Here is a table of points, one per row:
[-17  53  80  26  59 -63 -24 -58  19   1  -5   6 -11  -8  11  67 -13 -51
  -3  42  29 -10   1 -63 -52 -24  -3  -6  -4  31  38 -24]
[ -17   23   -5  -20   35   54 -116   34   74  -83  -25   53   10    3
   52  -51  -78   44   33    4   45   23    0   89   10   34   52   17
   20  -21   43   10]
[ -4  -5 -22   4 -25   5  58  66  12 -28 -49 -48  -8 -69 -24 -21  12 -45
 -60 100 -40  11 -10   7 -52 -32 -33 -17   1   2  11 -32]
[-60  29  37 -58 -13  30  -1  27  67  49  84  13  41 -11 -66 -20 -71 -23
  44  22 -31 -60  24 -21  -4  30 -37  24 -25  10  45  32]
[ 79 -66 -29 -68 -35 -52 -20 -30 -41 -52 109  23   3 -22 -14  47  22   2
 -45 -32  -1   1  -2  19 -62 -14  17 -17 -10  -3 -42  73]
[ 32  -6  12 -20 -32  10 -38  31  18  55  34 -67  26  20  21  -8  45 -47
  27   8   9   6 -19  81  31  22   7 -40   6  44  32  27]
[ 58  39  26 -64 -64   5   6  29   0  64 -10 -19 -42 -13 -41 -21  19  66
 -12  47   6  -2 -19  20  55  -9   2 -34  86 -62   6 -16]
[ 13 -54  48  29  39  17  22 -17 -72  -8  28   5  32  21  28   4   8  41
   6  11  -7 -28 -42 -39 -21 -11  25 -56  46 -34 -51  15]
[-23 -12 -23  10  21 -50 -47 -71   4  50  17  34 -22  40  49  -8 -57 -49
  80 -33  44 -21 -69 -62  20  -2 -15   6  -5  40  48  30]
[ -1  52 -15  -2 -41  17 -26   7 -11  -1 -38  26 -56 -23  -9  21  16  19
  77  11 -35  40  -4  15  15 -67 -74 -48 -33 -51   4 -47]
[-54  19  31  13 -12 -47  19  29  -6 -38 -36  18  38  62   7  51  39 -19
  65  29  77 -81  96 -17 -14  -1  -3  32  52  30 -12 -32]
[-126  -10   32    6  -20    6  -58  -50   50  -16   -6   54  -15   78
  -98  -24 -113   13   36 -103   52  -30  -26  -36   -3  -27    3   50
   17   27   26   23]
[  1  10   6   2 -18  -6  33 -18  59 106  14  45 -29   8 -38 -18 -26 -10
  -8 -44  63   8 -30 -30  19  -5  -6  55 -75  77  37  18]
[-56  13  47  52  41 -22  -6  37  21  18 -19  12 -21   0 -49  12  70  11
 -41  65  55 -35 -40 -69  22  -5 -37  49   3  46  60  -5]
[ 14  -2 -46 -33  12 -66 -24  -2  19 -55  11  -7  65  18 -99  21  52 -81
  77   3 -69 -25  37 -37 -82  39  18  28 -25  26 -83 -16]
[-66  21 -40 -18  48  24 -32 -41 -53  31  21  17  25  -6  83  35  46  53
 -36 -76 -51  -4  25 -21 -11 -22  46 -19  17  28 -38  36]
[ 32   3 -50 -29 -15  -1  14  66 -28  10  36 -31 -25  30   1   9 -32 -22
  47   5 -10 -36 -24  37 -26 -37   2 -20  -5  53  54   0]
[  34  -12  -16   27  -46  -58  -17   12   -5   14   58  -31   63 -111
  -40    6    7   57   23   45  -25  -21   24  -50  -12    3   24  -27
  -32  -78  -77  -11]
[-12 -33  55  -5  -3  -3   5   7  43 -53  -6  23  40  -2  25 -76  14  -4
  15  10 -27 -20 -11  59  12  16  57 -14 -23 -29  47 -54]
[  0  24  69  -8 -89  79  33  29   9 -55 -67  39  -2   8 -17   3  31  32
 -15  38   9   7   5  15  70  21 -34  29   8  -5 -28 -25]
[ 77 -11  13 -22  29 -34  44  41 -63 -25  29 -13  14 -16  14  22  -2  50
  10 -41 -26   7  76  -3  14  40  20 -79 -14 -29 -45   7]
[ 43  15  -7 -47  44  28  37  28  -9  39   8  -3  37  55 -35 -11  52 -26
   7  38 -25  71  14  35 -11   9 -34   7  21  50  18  -9]
[  2  12 -48  -8   1 -41  98  19 -67  -4  61 -32  63 -63  39 -12  42  20
  11  21   0  69  16  25  18  -7 -56 -14  53 -52 -50  56]
[ -29  -75  -26   20   16   -4   26   16   -3   20  -31   29   69   39
   25   -4  -13   15 -106  -18  -11   85   47   29  -81   56   42  -29
  -34  -60   72   14]
[-96  19 -45  14 -71  81 -43 -54   7 -62 -55 -13 -70 -23 -68 -55 -37 -47
 -21  54  40  39 -15  19   2  11   7  28 -35 -46  -3 -20]
[ 36  55  62  41  26  36  38 -73  53  -4  75  30  -4 -49  39  47 -24 -16
 -49 -87 -63  46   7 -74  49 -24  99 -10  38  35 -24   7]
[ 50  13 -31  27  64  -7 -13  16 -64   3 -11  64   1 -61  25  24 -25  43
 -27 -74  46  37 -10 -38 -23  11  14 -36 -25 -20 -49  83]
[  5 -54  -2 -55   5 -61  23  69  22  13 -25 -38 -35  10 -25  -6  14 -25
  57  -1 -25 -27 -27 -18  -5  21 -11 -14 -47  26  36 -12]
[ 49  70 -26  20  -9  11  21  31 -14  -9  16  54 -58 105  41 -41  31  34
 -10 -80  16  12 -92 -24  41   2  -3  56  39  -5  51 -53]
[-107   59   20  -27  -19  -12   34   -7   32   33   31  -35  -23   39
  -76  -55  -85   23  -23  -49   68  -50    4   -4   57   -5  -39   57
  -37  -17  -27   17]
[ -18   11   43   59    0   68  103  -28   30   33  -57  -33    7  -66
    7  -21   44  -34   -5   77  -47  -58   42 -118  -16  -40   31   35
   -8   20  -35   25]
[ 28 -19  14  -4  -4 -21 -10 -16  -4  50 -73  36 -87 -16  41 -43 -14 -51
  -3 -22 -10   3  16 -14  43 -23  28  -9  47  37  28 -32]
[ 31  45  44   7 -56 -89   8 -75  17 -78 -22 -36  40  16 -38 -45 -13  -9
  -4  42 -36 -54  69  -2 -17  42 -12  55 -16  19 -82  22]
[ 21 -13  18  18  32 -18  19 -29  92  28  -6  -2 -54  28  31 101  -3 -90
   9 -23  33  65 -51 -28  30 -15  35  12   6   8  17 -17]
[ 11  34  34  86 -79   3  22  19 -17  53  16 -63  30  82   8 -11  13 103
  24  22  36   5   0  21  51 -48 -62  33  47 -10 -36  -8]
[ 42  71  90  35 -88 -59   1 -45  61 -11 -56  -5 -13   1  63  53 -13  -7
   5 -39  -2  13  71 -97 -14 -79  52 118   1   8  62 -20]
[  20   43  -29   46   10  -32  -49 -109   -2   23    6   65  -31   31
  -25    4   -1   55  -35  -49   88  -73   19  -17  -58   17   16  -51
    9   20  -58  -22]
[ -18   41  -15   -5   -9  -54   45   28  -47  -25   53   -7    2  -47
   16   24    4  -27  -18  115    2  -58   14    2   -9  -20   26    5
  -39  -67 -101   29]
[ -3  -4  -4  -2   3  47 -79  -5  65 -30 -38  -8  11  62  10 -19   7  14
   1 -57 -12  -4 -67  60   3 -48   8 -17  -8 -38  -9 -16]
[-66 -57 -54  31 -14  -7 -68  23 -44  57   8  35   0  11  56 -31  -4  50
 -75 -15  15  37  21 -15  30 -26 -14 -77 -51 -10 -17 -38]
[  7  34 -52   0 -35  30 -17  23  -5 -34 -22 -23 -12 -40  -8 -52  31 -71
  24 -11  29  -7  -9  44 -19 -13 -18 -58   6  45  -1 -34]
[ 20 -40  14 -26  -3   4  92   4 -59  34  35   3  83 -40  55 121  10 106
  -4 -82 -26  38 -24  89  36  18 104 -20  99  46  14  55]
[  3 -49 -93   1  13  36  -8  26  16   2 -39 -48 -62 -74 -30  20  21 -74
  33 102 -37 -25 -48  37 -74 103 -50 -45 -21  18  73  -9]
[-16  23 -28 -24  14  68   0  -7 -15  -5  12 -44   5  38  19  17 -47 -50
  -8 -20  69 -30 -17 -96 -67  12  11 -20 -36  42  49 -29]
[  55   -7   32  -42   41   28   19   63  -23   -1   44   -9   57   14
   60   25   44  -88  -20   54 -102  -16  -66  127    1   10  -10  -21
    4   14   91   23]
[-28  -4  55   9  56  20 -42  15   2 -13 -67   3  50  77 -71 -44 -53 -10
 -28 101 -23  22  28  76  51  22  32  33   9  42  35   3]
[ 48   3 -37 -44  -5   9 -55   8  -7  -9 -45   7  46 -13 -18 -22   6 -51
  39 -41  87   6 -41   3  54 -37 -25 -16 -30 -49  45 -13]
[-50 -25  -8 -34  53  -7  10  -6 -40   9  -5 -27 -23 -87 -13 -12  17   9
 -52  31 -42   3 -12 -27 -74  12   5  -3  19 -21 -83 -17]
[-80 -50  15  88 -45   3   6  22 -20 -29 -70  26 -46  10  47 -31 -71  22
 -65 -19 -15  69  77 -34   2  58 -20 -44   3 -45   5  90]
[ 58 -13   0 -15  41   0 -13 -10 -64  -1  40  40  23  59  56  77  68  18
  -2  -7 -46 -38 -16  40  27  -1 102  84  32  37  25  85]
[ 11   5 -53  37  29  -8  69   8 -26 -76  57  -9  10 -51 -18  38  69  10
   8   9 -92  33  32  49   4  57  28 -23 -22 -22 -40  52]
[ 17 -43 -27  10  68  -8  -4 -96 -34 -18  62 -23 -28   2 -46  13 -15  18
 -24 -87  11 -20  55 -15  19 -66 -34  13  71 -50 -22  41]
[ 17 -61  20  68  35  25  30   0 -65  55   2  40 -54 -69  33 -19 -46  28
 -14 -71 -25  55  -5  35 -67   6 -52  30 -18 -92 -52 -36]
[ 27 -95 -26 -49  10  20 -50  65 -35  -5  16 -49  28   6 -13  54 -22 -95
 -11 -57   1 -49   1 -21  28  37  31 -12 -67  68  27 -15]
[-76 -20  45  -9  96 -11  25 -50  12 -11 -53   7 -37   0 -28  12  37  53
 -13  21  45 -57  96  15 -65  -4  -3 -12 -40 -34   4  36]
[-18   1  31 -21 -20  37 -54 -56  35 -67 -73   2  -6 -22   9 -20 -34   3
  51 -19  18  12 -50  35  -6  33 -54  18 -78  11   1 -63]
[ 68 -30 -74 -53  27   8  54  74  46  -9  23   4  31   3  41   3 -21   6
 -22  49 -43  19 -27  -6  31 -36 -86 -25   5  52  -6 -41]
[ 18  53 -62  28   8  39 -50 -21 -19  43   9 -35 -15  41  -7 -22  -5  21
  15   5 -21  -2  -2  23  45  20   6  -4  34 -10  75 -55]
[  4   5  41 -18 -55  -1  24   6  11  -5  21 -39 -46  12  53 -60  21  57
  13  63  -5  81  -2  22  82 -48 -69  39  46 -14 -26 -39]
[  7 -29 -41  16 -50  -3 -74  -4  66  27 -28 -15 -18 -26 -49 -45  26  24
  21  14  36  17 -39 -44 -25  36 -57  22  18 -45 -81 -53]
Along one direction, these points spread out more than along any other. How many in every 100 of the points above lie lower along it than each point below? Round to a whole number. More than half of the points above lie lower than the first one.
[-17  53  80  26  59 -63 -24 -58  19   1  -5   6 -11  -8  11  67 -13 -51
  -3  42  29 -10   1 -63 -52 -24  -3  -6  -4  31  38 -24] 73
[ 32  -6  12 -20 -32  10 -38  31  18  55  34 -67  26  20  21  -8  45 -47
  27   8   9   6 -19  81  31  22   7 -40   6  44  32  27] 35
[ -1  52 -15  -2 -41  17 -26   7 -11  -1 -38  26 -56 -23  -9  21  16  19
  77  11 -35  40  -4  15  15 -67 -74 -48 -33 -51   4 -47] 60
[-126  -10   32    6  -20    6  -58  -50   50  -16   -6   54  -15   78
  -98  -24 -113   13   36 -103   52  -30  -26  -36   -3  -27    3   50
   17   27   26   23] 98
[-12 -33  55  -5  -3  -3   5   7  43 -53  -6  23  40  -2  25 -76  14  -4
  15  10 -27 -20 -11  59  12  16  57 -14 -23 -29  47 -54] 50
[ 77 -11  13 -22  29 -34  44  41 -63 -25  29 -13  14 -16  14  22  -2  50
  10 -41 -26   7  76  -3  14  40  20 -79 -14 -29 -45   7] 5
[ 13 -54  48  29  39  17  22 -17 -72  -8  28   5  32  21  28   4   8  41
   6  11  -7 -28 -42 -39 -21 -11  25 -56  46 -34 -51  15] 15
[ 20 -40  14 -26  -3   4  92   4 -59  34  35   3  83 -40  55 121  10 106
  -4 -82 -26  38 -24  89  36  18 104 -20  99  46  14  55] 0
[ 18  53 -62  28   8  39 -50 -21 -19  43   9 -35 -15  41  -7 -22  -5  21
  15   5 -21  -2  -2  23  45  20   6  -4  34 -10  75 -55] 62
[ -3  -4  -4  -2   3  47 -79  -5  65 -30 -38  -8  11  62  10 -19   7  14
   1 -57 -12  -4 -67  60   3 -48   8 -17  -8 -38  -9 -16] 77
[  3 -49 -93   1  13  36  -8  26  16   2 -39 -48 -62 -74 -30  20  21 -74
  33 102 -37 -25 -48  37 -74 103 -50 -45 -21  18  73  -9] 42
[ 49  70 -26  20  -9  11  21  31 -14  -9  16  54 -58 105  41 -41  31  34
 -10 -80  16  12 -92 -24  41   2  -3  56  39  -5  51 -53] 72
